In the data rows, the value 128 means zero.
Some points, one per row:
array([211,  91, 113,  92, 101,  92, 198, 159, 132, 140, 127,  80])
array([106,  90, 144, 113, 196, 118, 161, 109, 161, 128, 110, 101])
array([156, 107, 139,  83, 159, 117, 156, 133, 137, 117, 157,  76])
array([119, 106, 179,  81, 136,  73, 196, 149, 214,  94, 124,  64])
array([154,  67, 123, 112, 130, 123, 149, 139, 186, 121, 153,  80])
array([141, 123, 104, 139, 129, 103, 132, 148, 137, 121, 177,  80])
array([113, 100, 168,  82, 157,  84, 245, 125, 134, 126,  96, 107])
array([199,  89, 217,  74, 146,  58, 211, 131, 142,  88, 132,  49])
array([165, 160, 127,  73, 136, 121, 148,  91, 127, 106, 169, 113])
array([120, 215, 110, 152, 102, 156,  80, 170, 121, 155,  72,  82])
array([190,  85, 149,  79, 169,  77, 189, 120, 172,  97, 131,  77])
array([228,  54, 177,  94, 161, 102, 172, 109, 162, 111, 104,  61])
array([162, 236,  85, 195, 105,  87,  78, 137, 105, 154,  92,  98])
array([120, 134, 132,  71, 161, 140, 173,  95, 157,  89, 160, 105])
Here are 24 more points, each followed by its number:
array([116, 152, 135, 191,  64, 131, 121, 176,  97, 207,  60,  86]) 0
array([231,  87, 145,  82, 116,  68, 145, 134, 205,  95, 145,  83]) 1
array([101,  62, 150, 102, 121,  84, 205, 123, 109, 143, 217, 117]) 2
array([122,  95, 105, 111, 192, 136, 108, 102, 122, 162, 114, 166]) 3
array([127, 177, 183, 188, 106,  93,  97, 124, 105, 157,  93,  85]) 4
array([104, 202, 140, 172,  89, 117,  96, 221,  75, 136,  97,  89]) 5
array([130, 136,  78,  78, 104, 121, 128, 139, 177, 124, 135, 186]) 6
array([146, 150, 122, 140,  75,  80, 121, 186, 167, 160, 100,  87]) 7
array([148, 143, 161, 174,  66, 104, 141, 183,  95, 154,  61, 107]) 8
array([112, 115, 117,  74, 152, 131, 173, 152, 108, 129, 151, 123]) 9
array([124, 142,  76,  76, 119, 114, 135, 131, 159, 181, 137, 141]) 10
array([ 90, 154, 145, 179,  62, 117,  97, 186, 105, 164,  71, 165]) 11
array([167, 112,  94,  95, 195, 120, 119,  97, 133, 135, 157, 112]) 12
array([ 90,  63, 222,  87, 126,  88, 171, 103, 241,  82, 175,  88]) 13
array([126,  76, 157, 121, 144,  73, 179, 105, 197, 151, 100, 108]) 14
array([ 83, 124, 106, 152, 103, 197,  79, 122,  88,  96, 117, 255]) 15
array([137, 204, 134, 154, 121, 140,  95, 121, 103, 120,  96, 112]) 16
array([155, 185,  66,  85, 144, 131, 114, 101, 141,  91, 121, 201]) 17
array([163, 128,  95, 122, 126, 116, 117, 103, 135, 134, 144, 152]) 18
array([131, 142, 129, 188,  70, 125,  79, 138, 118, 165,  80, 170]) 19
array([176, 224, 108, 117,  85, 156, 102, 134, 127, 120,  99,  90]) 20
array([195, 138,  82,  76, 176, 125, 147, 108, 124,  94, 148, 121]) 21
array([129, 179, 139, 111, 102, 147, 162,  98, 117, 121,  95, 136]) 22
array([150, 255,  93, 128,  83, 123,  87, 129, 112, 148,  87, 137]) 23
Which two of these numbered points are nearest to each point below, ignoring the direction in which the first points spread most? Their numbers follow each, nearest first.
array([129, 141,  77,  81, 124, 114, 116, 137,  90, 188, 144, 195]) > 10 9
array([169, 229,  95, 160,  80, 128,  75, 105,  84, 121,  54, 235]) > 17 23
array([134, 127,  95, 120, 182, 109, 112,  89, 132, 123, 177, 136]) > 12 18
array([122,  68, 130, 140, 139, 120, 137, 100, 203, 107, 132, 140]) > 14 18
array([162,  97, 103,  76, 166, 163, 191,  74, 131, 110, 144, 119]) > 21 12
array([138,  68, 162,  96, 172,  81, 212,  84, 145, 107, 171, 103]) > 18 16
array([132, 202,  96, 135,  79, 113, 120, 184,  83, 177,  78, 137]) > 8 23
array([ 88, 139, 138, 255,  90, 179,  75, 133,  76, 136,  76, 137]) > 19 11
array([131, 148,  86, 144, 100, 186, 104, 171,  87,  95, 144, 140]) > 9 18
array([ 75, 189, 126, 155,  59, 121,  72, 230, 111, 158,  78, 163]) > 11 5
array([105, 108,  88,  92, 139, 236, 113, 119,  99, 145, 174, 118]) > 9 12
array([110,  57, 200,  87, 144,  87, 189,  91, 221,  84, 185,  82]) > 13 14
array([ 69, 198, 118, 167,  87, 160,  88, 100, 105, 172,  96, 175]) > 22 19
